In the rows, 128 means zero.
which system made each run
q_977, seq 1 (9 x 20)
[[111  98  94  93 113 114 100 157 131  67 126 194 170 131 147 112 136 120
  102 152]
 [186 150 113  90  91  88  75 131 109 141 139 141  79  99 140 166 142 138
  135  98]
 [126 103 104 134 162 136 128  69 105 131  73  89 113 135 112 153 153 100
  187 101]
 [132  89  83 172 118 155 153 115 121 128 151  79 120 141 136  78  75 164
  116 137]
 [126 117 187 124 134 120 115 108 115 123 186 140 142 130  96  77 135  91
   54 122]
 [131  88 117  56 137 110 119 183 116  83 136 182 167 140 120 138 137 127
  149 133]
 [146 173  89 110  88  86  61 125  96 141  96 136  83 124 140 148  99 130
  152 126]
 [166  88 141 157 151 142 135  62 120 122  93  86 113 116 166 159 133  95
  151 102]
 [ 96  66  81 125 109 158 166 104 141 162 170  92 134 149 107  97 100 141
  113 114]]
q_160, seq 2 (9 x 20)
[[ 87  75 121 143 163 164 160 105 139  83 115 139 181 149 119 103 173  98
  120 126]
 [154 133  91 104  95 108 124 184 149 148 184 121 104  97 107 123 118 189
  112 130]
 [122 181 192 140 156 117  95  93  96 121 112 152 120 135 101 117 173  84
  118 116]
 [147 101 104 113 148 132 154 178 118 108  98 118 139 145 147 152  76 166
  201 150]
 [100 151 119 148  73 124  98  66 130 177 132 119 100 134 145 115  92 102
   80 122]
 [145  64 155 131 163 152 168 141 151  68 136 137 182 119 154 130 161 108
  110 129]
 [111 143  82  73  89 107 115 150 146 184 160 135 100 115  83 149 141 162
  135 108]
 [141 171 144 184 160 124  94 107  95  72  92 137 124 125 124  96 178 109
  121 135]
 [164 102 149 107 147 132 164 156 125 159 135  92 112 127 135 161  63 167
  184 131]]
q_365, seq 3 (9 x 20)
[[ 83 144 209 117 145 149 146 123 142 137 133 198 161 150 145 120 112 126
  112 153]
 [132 153 126 112 101 102 134 210 177 112 109 138 158 107 155 174 121 113
  111 154]
 [108 160 140 133 134 129 105  78 172 157  87 159  97  75 154 173 164 146
  136 141]
 [140 150 125 180 125 173 197 147 155 128 109  95 138 139 159 163 171 136
  152 102]
 [ 74 156 139 167 154 140 150 123 169 169 131  96 122 106  79  96 114 159
  109 167]
 [122 169 202 146 144 151 155 164 124 104 149 184 158 151 141 103 142 145
  111 143]
 [125 160 166  97 137  88 123 194 164 142 104 124 141 100 118 172  95 111
  131 166]
 [ 95 168 136 136 118 142 115  97 150 134  68 188 123 124 185 168 139 139
  153 144]
 [150 139 123 180 105 149 177 144 183 138 115  74 130 104 177 171 136 121
  112 120]]
q_764, seq 4 (9 x 20)
[[111  91 137 125 146 133 130  63 112 139  77  96 134 150 136 149 103  63
  155 114]
 [110  66  71 136  90 161 159 113 147 134 165 117 142 143 155  97  93 157
  100 127]
 [137 130 149 118 116 105  96 114 130 128 187 136 121 101  91  93 175 103
   49 111]
 [160  98 124  79 168 120 125 164  97  84 132 158 139 132 100 139 171 145
  180 111]
 [134 171  83 126 104  95  85 143  82 145  98 105  91 152 111 122  70 135
  167 134]
 [142  90 170 159 145 139 127  62 106 118 107 106 132 139 170 118  80  82
  118 130]
 [104  61 107  85  89 147 168 137 159 155 180 130 160 148 136 132 103 122
   98 110]
 [115 134  91 117 110 105  74 116 128  98 148 167 127 103 100  91 189 120
   72 127]
 [210 113 134 104 154 114 116 144  90 102 138 122  99 108 128 154 161 155
  174  98]]
q_200, seq 5 (9 x 20)
[[108 100 143  86 162  90 122 142 160 151 130  85 139  92  57 141 127  84
  112 142]
 [105 149 107 130 127 152 116 129  88 100 120 204 130 170 143  93 133 185
  165 138]
 [187 156 148 153 104  96 125 166 135 134 125  61 114 108 146 158  96  88
  103 123]
 [ 74  75 146  89 160 147 123  50 131 151 113 172 133 132 126 131 121 127
  152 133]
 [143 148  68 164  69 147 160 185 140 107 146 112 147 153 156 124 149 139
  105 107]
 [139 119 173 116 170  94  82  84 142 138 140 121  97  58  90 117 141 119
   94 148]
 [125 126 125 106 136 161 173 162  96 119 127 158 151 192 125 140 151 151
  195  96]
 [120 161  90 161 108  89  90 142 141 136 102  75 108 101 113 110  75 114
   96 170]
 [145  97 203 123 150 161 142  73 108 124 151 180 130 143 175 127 126 138
  131 110]]
q_202, seq 6 (9 x 20)
[[107 137 125  94 101 100 103 179 157 119 164 179 145 104 123 106 114 149
   74 168]
 [161 170 184 102 130 102  92 122 115 125 111 168 113 113 141 176 178  95
  136 103]
 [129 125  82 122 135 134 148 141 122 139  68  95 119 145 133 180 116 136
  213 118]
 [109 141  98 204 116 160 132  78 136 141 119 102 102 124 152  85 101 164
  109 149]
 [140  85 180 138 145 150 177 133 162 123 188 107 158 113 120 110 150 113
   69 119]
 [ 82 135 124  56 124 107 112 173 142 142 153 186 148 131  77 126 144 141
  125 140]
 [166 197 142 142 128  96  78 153 100  90  84 158 108 118 151 147 147 122
  147 138]
 [148 117 149 137 141 140 156 101 126 167  89  79 106 134 154 181  84 118
  185 115]
 [ 68 107  79 172 107 177 168  97 149 136 124 123 149 162 144  93 119 142
  115 134]]
q_181, seq 7 (9 x 20)
[[138 179  84 144  67 126 125 128 142 172 142 101  90 120 124 153 169 136
  113  84]
 [131 100 135 157 204 135 133  95 134  97 101  93 126  89  88 116 181 124
  145 137]
 [123 144 135 132 127 151 162 163 103 157 174 128 117 166 100  89  85 194
  150 132]
 [ 98 162 172 143 136  99  94 131 120 108 104 135 154 137 115 100 100  61
   81 164]
 [154  92 153  84 124 136 138 149 142 111 133 191 142 120 197 167 100 162
  151 139]
 [108 169  91 122  64 116 119 119 146 174 104 109 114 138 137 177 148  84
  123  91]
 [142  80  96 163 170 150 135  86 156  92 104 110 121  77 142 128 178 155
  137 137]
 [134 149 141 136 120 148 169 145 120 178 191  93 104 148  81 107 132 167
  127  96]
 [ 82 137 148 139 175 111 105 136 117  90 102 138 160 134  75  80 133  94
  110 171]]
q_202, seq 8 (9 x 20)
[[ 82 145  94 128 106 153 128 122 102 107 139 181 151 182 110  88 183 129
  120 103]
 [190 121 128 123 137  78  95 176 139  96 129  94 116  68 131 138 103 126
  109 158]
 [107 138 169 103 136 147 126  61  91 180 128 156 102 166 115 138 132 125
  168  88]
 [132 111  63 160 113 130 147 181 127  71 101  90 167 153 142 113 113 107
  128 142]
 [131 109 158 114 122 121  95  65 143 170 165 149  87  83 142 114  91 159
   90 144]
 [133 121 131 119 119 145 159 149 110 101 141 131 166 172 110 137 200  77
  123  71]
 [121 113  76  94 138  87  84 150 140 127 110 127 107  87 103 127  82 169
  150 176]
 [158 174 176 173 120 149 118  78  77 130 137 139 101 156 152 111 152 117
  123  88]
 [121  61 106 104 144 122 167 165 150 122 119  70 166 134 108 145  88  94
  140 138]]
q_365, seq 9 (9 x 20)
[[153 128  70 131 102 106 100 158 123 129 143 112  95 103 133 104  69 190
  128 158]
 [141 134 190 126 129 129 107  61  93 137 142 144 119 144 129 125 159  70
  103  83]
 [129  58  73  97 140 130 161 174 137 101 118 102 163 138 121 141 102 134
  165 137]
 [117 171 102 134  82 111  69  85 108 158 150 154  81 121 119  93 126 151
   93 123]
 [185  77 168 132 167 137 151 126 108  76 132 105 155 130 140 137 162  85
  132  99]
 [ 87 114  69  79 110 115 121 137 128 181 135 121 110 138  84 127  81 167
  165 135]
 [149 154 131 178 113 128  89  98  85  75 123 149 128 144 154  84 155  98
   86 117]
 [169  53 153  80 154 120 154 139 140 148 157  92 125 105 125 159  89 134
  148 121]
 [ 65 152  69 107  87 127  97 109 104 141 117 168 131 175 100 107 151 113
  129 109]]
q_464, seq 10 (9 x 20)
[[141 156  79 188  78 132 110 136 132  89 100 128 130 130 194 118 119 126
   98 141]
 [160  89 184 114 156 127 136  77 158 161 154 100 106  76 125 160 150 112
  109 106]
 [ 73 122  77 114 121 162 171 152 131 136 138 145 155 174  90 114 163 158
  157 110]
 [149 170 123 170 134  90  78 153 129  94 122 113 111  84 116  86 115 137
   84 175]
 [153 132 217  97 160 137 140 104  94 160 140 143 112 149 123 153 121 123
  167  97]
 [ 77 121  69 123 100 131 148 166 143 120  82 124 171 171 140 143  91 103
  148 147]
 [154 127 140 157 108 123  91  78 149 122 144 152  99  73 185 118 121 148
   72 145]
 [147 110 151 102 137 146 176 136 135 145 152 111 140 139 105 171 197 108
  147  67]
 [ 68 133  53 130 138 119 110 143 146 125 101 130 130 117  81  96 122 166
  141 175]]
q_764, seq 11 (9 x 20)
[[ 99 142 138 149 178 121 134 136 160 103  57 106 154 106 107 153 161  85
  145 156]
 [122 147 125 150 115 165 160 128 148 162 135 151 103 129 174 136  92 214
  159 146]
 [109 183 170 173 119 125 143 134 156 141 120  95 143 125 113 133 157  65
   75 123]
 [109  95 142 111 174 155 161 141 174 114 122 172 148  97 143 143 144 189
  158 164]
 [125 228 122 155  76 122 124 168 130 159 129 131 105 144 127 139 144 139
  117 114]
 [128 122 174 154 197 130 135 108 158 104  71 114 137  83 137 152 145 113
  148 163]
 [103 156 122 133  93 167 182 151 149 181 142 140 122 161 153 147 102 185
  157 121]
 [ 99 171 149 181 138 115 117 126 168 112 103 111 145  97 116 112 157  85
   68 160]
 [147 115 171 108 154 158 167 144 158 135 146 175 127 105 160 163 147 197
  163 133]]
q_160, seq 12 (9 x 20)
[[152 125 156 130 176 146 148 139 110 100 163 141 131 125  81 103 206 156
  139 104]
 [127 183 123 114 134  98 111 179  91 150 124 108 103 150  67 113  88 152
  167 140]
 [126 146 172 155 137 126  97  90  87 112  98 156 125 152 170 100  62 114
  127 157]
 [139  75 134  97  93 135 163 145 151 135 132 123 161 147 188 174  75  94
  124 118]
 [ 84  93  73 100  94 121 103  87 168 134 130 151 137 103 124 134 175 103
   84 117]
 [189 124 110 144 145 128 132 149 132  84 148 119 116  89 123 135 215 158
  127 103]
 [125 161 140 124 162 118 126 118 100 176 125  84  87 131  50 126 134 143
  174 112]
 [114 142 134 172 147 148 131 125  79  99 115 132 137 177 131  65  71 147
  142 156]
 [143 109 173 105  97 112 132 151 138 149 161 126 142 134 163 134  40 107
   88 144]]
q_464, seq 13 (9 x 20)
[[174  67 127  83 136  97  94 111  81 119 160 102 114 129 104 111  91 102
  124 110]
 [130  73  79  81 101 123 108 114  73 112 146 143 138 179 121 105 107 111
  143  96]
 [172  74  73 109 104  95  81 121  97  86 142 112 123 117 137 109 110 105
  104 118]
 [165  65 103  81 122 119 103  82  81 130 165 122 104 136 111 119 134 121
  136  79]
 [139  73  53 106 117 116 112 132  85  94 139 101 138 157  97  95 125 111
  137 105]
 [166  82 101 108 124 101  76 101  78 109 165 116 103 123 110  81  93 130
  107 124]
 [163  77 118  83 120 115 113 122  65 108 159 122 135 171 111 114 119  91
  138  82]
 [134  67  60  80 109  98  85 125  97 104 131 126 132 138 119 110  89 113
  130 129]
 [182  85  96 113 100 116  86  89  73 104 160 129 103 137 146 107 128 118
  115  87]]
q_200, seq 14 (9 x 20)
[[117  65 109 137 175 119 111  89 160  96 116 104 136  69 104 106 152 116
   99 158]
 [141 151 134 113 113 155 155 156 105 149 186 163 113 159 112 114 154 196
  151  94]
 [125 156 138 144 153  83 100 158 118 107  92  77 140 121  77 115 115  65
  113 153]
 [135  98 146 102 137 146 123 106 103 130 131 187 116 144 176 125  70 187
  171 146]
 [123 158 118 143  64 122 143 143 143 153 125  88 142 155 145 158 124  56
   88  95]
 [117  56 113 112 162 130 102  73 155  96 123 163 132  76 141 117 150 146
  111 152]
 [153 169 112 127  89 144 158 167 119 153 170 124 113 153 113 143 180 157
  139  71]
 [117 122 129 144 187  97  93 114 121 103  88  87 125  95  69 101 128  98
  129 167]
 [144 126 149 121 119 161 157 142  93 140 157 164 119 173 161 116  78 193
  171 122]]
q_181, seq 15 (9 x 20)
[[143 139 156 185 188 138 120  77 116 116  82  98  99 101 132 117 117 144
  159 155]
 [111 109 166 138 126 169 197 143 128 160 162 110 152 179 136 114  72 137
  133 122]
 [ 65 131 125 120 106 112 108 136 168 122 130 159 168 120 120 104 119  90
   56 166]
 [175 141 154 104 118 122 117 158 146 102 143 190 122  92 174 166 176 164
  126 122]
 [121 167 105 111 123 112 128 135 131 170  82  95 103 131  98 189 154 111
  186 102]
 [111 117  94 195 159 165 142  78 129 114  89 103 114 122 143  98 119 169
  154 153]
 [138 127 187 157 125 150 178 139 142 158 189  91 135 138 121 100  99 129
   78 123]
 [ 65 116 151  82 146 117 121 149 149 114 132 185 178 133  91 114 148 100
  102 153]
 [161 181 111 120  94 109 100 186 128 106 118 178 114 114 171 152 133 174
  142 141]]
q_977, seq 16 (9 x 20)
[[103 153 183 130  97 157 152 116 140 138 132 186 156 163 181 148 143  97
  102 109]
 [114 120  82 102 108 111 138 177 201 130 116 121 146  83 129 178 160 127
  116 139]
 [117 183 119 154 128 148 113  85 130 154 118 163  80 112 128 131 183 187
  152 117]
 [157 147 142 178 160 142 180 168 133 118 117  53 133 130 103 136 154 121
  150 116]
 [ 73 136 166 133 160 143 145 123 142 163 138 142 129 131 100  90  70 175
  131 180]
 [133 174 179 148  99 134 146 179 128 100 133 163 169 164 171 130 129  93
   91 128]
 [113 123 138  71 127 101 119 151 192 157 113 151 129  74 134 191 125 134
  132 153]
 [109 180  96 158  95 159 135  99 129 143  90 157 109 151 165 157 177 149
  164  98]
 [149 131 117 181 148 133 162 138 174 137 124  46 113  78 112 138 149 137
  115 135]]

runs to name
seq 17 (2 x 20)
[[127 149 125 147 113 155 109  50 114 140 122 171  94 129 158 135 189 146
  135  89]
 [158 100  86 146 141 125 166 174 147 114 127  43 136 110  97 141 147 120
  137 117]]
 -> q_202
seq 18 (2 x 20)
[[ 73 101 115  69  96 132 144 152 136 160 149 165 158 171 122 125  68 133
  130 139]
 [141 161 113 150  82 103  79 132 124  84 117 160 136 120 168 118 150  91
   67 132]]
 -> q_200
seq 19 (2 x 20)
[[151  80  80 134 115 117 137 120 135 124  93  53 130 124 147 163 100  80
  142 113]
 [104  69  98 130 118 158 128  49 131 149 171 138 114 126 131  85 123 156
   97 118]]
 -> q_464
seq 20 (2 x 20)
[[133  87  65 114 100 135 100  69 140 123 110 157 106 102 180 152 142 151
  138 116]
 [163 117  84 151 108 134 131  93 114 139 154  69  97 123 105 122 181 113
  114  69]]
 -> q_977
seq 21 (2 x 20)
[[144 182 126 117 158  99 102 188 100 111 114 139 109 121  79 119 135 172
  172 151]
 [139 182 192 165 147 124 121 116  92 143  90 108 110 153 140 129  70 110
  155 142]]
 -> q_202
seq 22 (2 x 20)
[[148 141 137  96 106 102 104 112  83 152 147 105 112 156  86 138 152  66
  125  66]
 [131  60  60 116 148 124 107 109  93  81 106 117 136 139 121  99 105 130
  158 138]]
 -> q_200
seq 23 (2 x 20)
[[138 136 206 149 157 155 131  92  95  96 140 179 142 153 151 102 160 116
  114 114]
 [134 108 116  84 120 101 152 208 152 141 130  92 150 128 111 163  76 120
  146 144]]
 -> q_365
seq 24 (2 x 20)
[[164 116 148  99 122 124 123 181 112  71 141 196 157 139 178 131 119 149
  132 140]
 [131 154 117  88  90  86  91 120 139 169  97 115 103 113 130 191 123  80
  135 108]]
 -> q_160
seq 25 (2 x 20)
[[148 121 115 117 112  88 103 125 114 138 136  61 121 122  82 131 136  51
   95  95]
 [133  60 100  98 161 141 108  89  93  93 141 167 122 129 122  93 137 172
  156 129]]
 -> q_181
seq 26 (2 x 20)
[[130  64  65 139 119 157 173 117 133 137 124  69 132 148 142 133  95 139
  158 112]
 [ 99 113 101 152 109 137 110  84 138 132 175 134 120 113 107  58 136 146
   56 137]]
 -> q_202
seq 27 (2 x 20)
[[151 125 163 148 121 130 121  72 102 170 182  88  90 129 106  91 110 117
   87  98]
 [104  65 131  89 157 137 150 149 104  91 144 144 182 170  92 101 132 101
  135 124]]
 -> q_365
seq 28 (2 x 20)
[[142 154 167 126 133 116 131 123  81 165 140  77 111 166  76 124 111  83
  140  91]
 [ 94  67 100 120 156 133 117 115 112  80 107 150 162 144 132  86  81 129
  135 172]]
 -> q_181
seq 29 (2 x 20)
[[127 131 108 106 107 149 170 125 137 190 129 100 107 148 119 183 147 139
  179  76]
 [ 83 138  72 186 150 139 122 116 143  98  91 109 135 114 104  81 147 145
  120 168]]
 -> q_202
seq 30 (2 x 20)
[[136 142 163 173 161 115  91  89  88 100 132 110 117 126  95  63 130  98
   88 140]
 [161  83 162  78 140 133 158 170 100 126 162 141 144 159 136 137  73 150
  166 121]]
 -> q_160
seq 31 (2 x 20)
[[168 129 124 142 120 134  91  94  96  71 117 179 121 126 176 125 184 124
  122 105]
 [167  90  95  89 129 105 135 143 125 158 144  63 102 110  88 161 122 128
  158  98]]
 -> q_977
seq 32 (2 x 20)
[[101  88  70 159  99 166 158  97 182 129 132 126 136 109 174 123 133 159
  100 137]
 [135 138 156 143 127 136 156 141 176 143 179 110 132  91 100 126 197 127
   71 109]]
 -> q_160
seq 33 (2 x 20)
[[115 125 136 152  88 166 193 122 149 177 158  85 140 166 140 138 116 107
  105  89]
 [ 77 102 121 129 158 126 124 128 175 105 144 146 160  89  87  88 160 131
   76 167]]
 -> q_764
seq 34 (2 x 20)
[[134 191 168 147 134 111  91  98 135 132 116 150 102  93 118 140 201 107
  101 115]
 [143 102 115 120 166 154 184 164 139 123 111 107 137 130 124 166 145 171
  202 120]]
 -> q_977
seq 35 (2 x 20)
[[140 161 193  97 129 106  82  97  85 130 135 179 116 140 122 130 155  89
  119 101]
 [151  82  85 107 137 117 140 165 129  97  80  99 148 132 151 173  98 113
  183 135]]
 -> q_365
seq 36 (2 x 20)
[[130 146 153 155 136 157 150 130  92 145 161 135 111 166 126  77  74 192
  145 140]
 [120 144 176 125 117 102 126 162 125 116 126 116 169 152 124 125  96  43
   80 135]]
 -> q_464
seq 37 (2 x 20)
[[127 107  79 152  82 151 117  73 132 111 101 147 128 138 205 142 135 114
  118 110]
 [152  83 102 125 113 129 142  98 167 159 168  74 106  81 115 146 163 122
   93  93]]
 -> q_764
seq 38 (2 x 20)
[[166 138 177 152 171 128 138 125 123 148 116  93  92 102 136 136  70 170
  166 155]
 [ 75 145 155 141 100 158 168 115 124 165 126 127 157 196 134 123  98  83
  116 111]]
 -> q_464
seq 39 (2 x 20)
[[133 149  68 175 103 112 119 162 169  97  88  90 134  93 154 138 130 118
  101 158]
 [144 128 182 127 148 152 139  71 142 173 166 149  87  95 132 139 157 177
  129 108]]
 -> q_977
